128 stands for zero in the data rows.
Some points, one per row:
[100, 203, 143, 96, 66, 86, 77, 141, 18, 149, 103, 198, 96, 155, 125, 87]
[159, 61, 175, 123, 112, 95, 118, 123, 105, 160, 101, 127, 146, 118, 171, 143]
[135, 147, 133, 126, 79, 101, 79, 127, 49, 201, 37, 176, 129, 143, 113, 125]
[91, 203, 162, 113, 126, 69, 136, 193, 130, 127, 161, 140, 155, 140, 158, 149]
[161, 61, 92, 148, 167, 148, 154, 95, 146, 161, 92, 132, 89, 122, 112, 120]
[126, 207, 68, 113, 114, 78, 105, 178, 63, 189, 46, 179, 48, 142, 91, 84]
[109, 171, 145, 135, 136, 154, 155, 126, 168, 72, 191, 97, 178, 93, 126, 150]
[144, 45, 89, 168, 225, 198, 186, 87, 221, 117, 136, 86, 128, 90, 105, 117]
[139, 102, 131, 141, 132, 133, 126, 149, 138, 109, 138, 131, 100, 158, 137, 157]
[149, 135, 151, 114, 169, 105, 184, 153, 109, 158, 98, 163, 90, 65, 124, 100]
[147, 50, 114, 105, 149, 105, 142, 80, 114, 190, 79, 134, 152, 138, 164, 112]
[163, 142, 199, 121, 39, 73, 120, 131, 50, 124, 146, 168, 126, 133, 166, 183]
[127, 161, 85, 101, 85, 89, 100, 167, 60, 153, 78, 155, 81, 160, 119, 120]
[102, 132, 156, 120, 123, 103, 127, 142, 169, 133, 180, 104, 183, 156, 160, 185]
[107, 158, 165, 99, 116, 77, 134, 131, 77, 187, 98, 168, 124, 130, 140, 131]
[132, 118, 87, 113, 114, 100, 87, 136, 109, 210, 67, 132, 69, 133, 103, 109]
[93, 199, 141, 127, 123, 137, 136, 160, 162, 64, 206, 103, 179, 121, 127, 160]
[139, 227, 106, 120, 80, 101, 105, 159, 47, 141, 91, 185, 63, 126, 96, 89]
[127, 198, 145, 126, 83, 74, 117, 167, 70, 124, 95, 164, 66, 143, 108, 163]
[152, 132, 64, 126, 141, 131, 127, 116, 89, 163, 57, 161, 77, 123, 88, 58]
Here are 16 more points, each followed by its number:
[106, 170, 138, 104, 89, 83, 85, 168, 107, 172, 127, 131, 109, 147, 135, 140] 0
[140, 109, 131, 137, 122, 131, 123, 152, 129, 108, 135, 134, 96, 161, 137, 159] 1
[120, 175, 110, 147, 143, 171, 136, 143, 167, 58, 144, 107, 114, 104, 93, 128] 2
[156, 105, 106, 129, 138, 120, 152, 135, 148, 138, 106, 124, 92, 106, 118, 143] 3
[101, 227, 168, 99, 52, 82, 103, 174, 78, 96, 184, 147, 165, 158, 158, 177] 4
[142, 137, 42, 143, 179, 175, 146, 123, 167, 117, 72, 120, 61, 82, 49, 82] 5
[96, 120, 137, 131, 173, 150, 136, 114, 148, 117, 141, 125, 140, 101, 114, 88] 6
[152, 91, 126, 146, 119, 136, 122, 125, 136, 138, 143, 104, 138, 136, 139, 109] 7
[158, 135, 112, 118, 91, 112, 119, 106, 83, 165, 89, 141, 106, 120, 120, 134] 8
[86, 200, 128, 130, 134, 148, 132, 158, 167, 64, 199, 103, 175, 119, 114, 146] 9
[134, 191, 107, 108, 58, 84, 79, 132, 50, 169, 60, 183, 54, 168, 111, 125] 10
[131, 47, 155, 150, 171, 164, 144, 106, 207, 70, 149, 80, 176, 125, 147, 168] 11
[110, 150, 227, 118, 183, 108, 215, 175, 175, 85, 212, 123, 183, 60, 174, 153] 12
[142, 38, 120, 149, 160, 168, 139, 116, 194, 107, 169, 85, 132, 117, 128, 132] 13
[120, 84, 155, 129, 177, 126, 169, 121, 175, 143, 135, 96, 155, 104, 140, 144] 14
[183, 28, 125, 144, 168, 117, 143, 86, 131, 196, 51, 127, 70, 109, 124, 105] 15
Which two of these numbered points are nearest to each point below, ignoring the 3 directions in which the first points spread most? Their numbers follow each, nearest first.
[99, 228, 159, 115, 176, 131, 190, 184, 132, 80, 170, 155, 131, 58, 114, 98] > 12 14
[133, 219, 136, 99, 35, 88, 97, 136, 28, 130, 120, 171, 116, 145, 133, 140] > 8 4
[90, 191, 139, 107, 98, 95, 90, 170, 115, 149, 146, 130, 120, 140, 129, 129] > 0 9
[132, 134, 64, 142, 180, 171, 156, 133, 183, 103, 104, 111, 85, 82, 70, 103] > 5 2
[130, 104, 105, 140, 125, 164, 113, 129, 142, 98, 156, 117, 108, 130, 108, 113] > 13 7
[109, 189, 158, 122, 102, 128, 137, 134, 129, 84, 189, 119, 177, 115, 138, 159] > 8 9
[114, 194, 60, 155, 159, 199, 122, 142, 164, 60, 114, 115, 82, 98, 49, 92] > 2 11
[140, 97, 149, 146, 124, 135, 127, 132, 156, 125, 179, 93, 170, 136, 157, 121] > 7 13
[102, 143, 134, 138, 121, 169, 117, 144, 164, 56, 211, 104, 150, 132, 122, 131] > 13 7
[117, 144, 42, 129, 154, 144, 93, 138, 138, 186, 60, 125, 51, 111, 54, 71] > 0 9
[97, 142, 179, 116, 123, 116, 115, 143, 167, 116, 146, 81, 159, 120, 157, 195] > 0 14
[133, 38, 129, 129, 176, 121, 165, 141, 200, 139, 139, 76, 152, 120, 157, 162] > 0 3
[182, 20, 111, 152, 143, 141, 131, 98, 155, 179, 106, 91, 123, 124, 140, 105] > 7 13
[115, 113, 109, 135, 203, 154, 165, 122, 182, 133, 113, 98, 130, 86, 97, 101] > 14 6
[125, 152, 78, 130, 168, 101, 136, 162, 136, 177, 72, 138, 88, 123, 102, 96] > 14 0
[116, 136, 64, 145, 180, 176, 129, 103, 193, 125, 89, 104, 84, 107, 65, 103] > 10 5
[129, 152, 114, 131, 123, 167, 127, 103, 119, 96, 95, 151, 146, 118, 93, 137] > 2 5
[141, 69, 185, 134, 139, 142, 159, 96, 172, 105, 138, 114, 198, 113, 159, 197] > 5 2
[116, 131, 115, 126, 137, 130, 111, 120, 120, 160, 101, 117, 115, 130, 115, 106] > 9 4
[158, 82, 102, 121, 122, 103, 87, 130, 105, 171, 47, 124, 99, 144, 126, 109] > 11 9
[140, 91, 164, 121, 143, 46, 149, 163, 138, 205, 104, 131, 130, 139, 179, 165] > 14 0
[69, 122, 199, 135, 174, 146, 148, 130, 195, 80, 211, 95, 199, 103, 152, 131] > 6 14
[142, 49, 145, 123, 144, 102, 124, 98, 104, 194, 75, 146, 101, 123, 141, 106] > 14 15
[158, 107, 116, 122, 117, 103, 143, 135, 127, 147, 101, 135, 93, 119, 130, 150] > 3 15
[186, 0, 123, 147, 154, 124, 141, 115, 145, 170, 79, 123, 76, 150, 151, 162] > 1 3
[135, 76, 196, 131, 139, 141, 162, 98, 175, 98, 153, 112, 209, 113, 166, 202] > 5 2
[71, 159, 142, 135, 175, 167, 134, 126, 167, 84, 175, 116, 152, 96, 104, 88] > 6 9
[96, 182, 203, 116, 111, 108, 161, 175, 171, 49, 240, 108, 197, 119, 179, 198] > 14 3
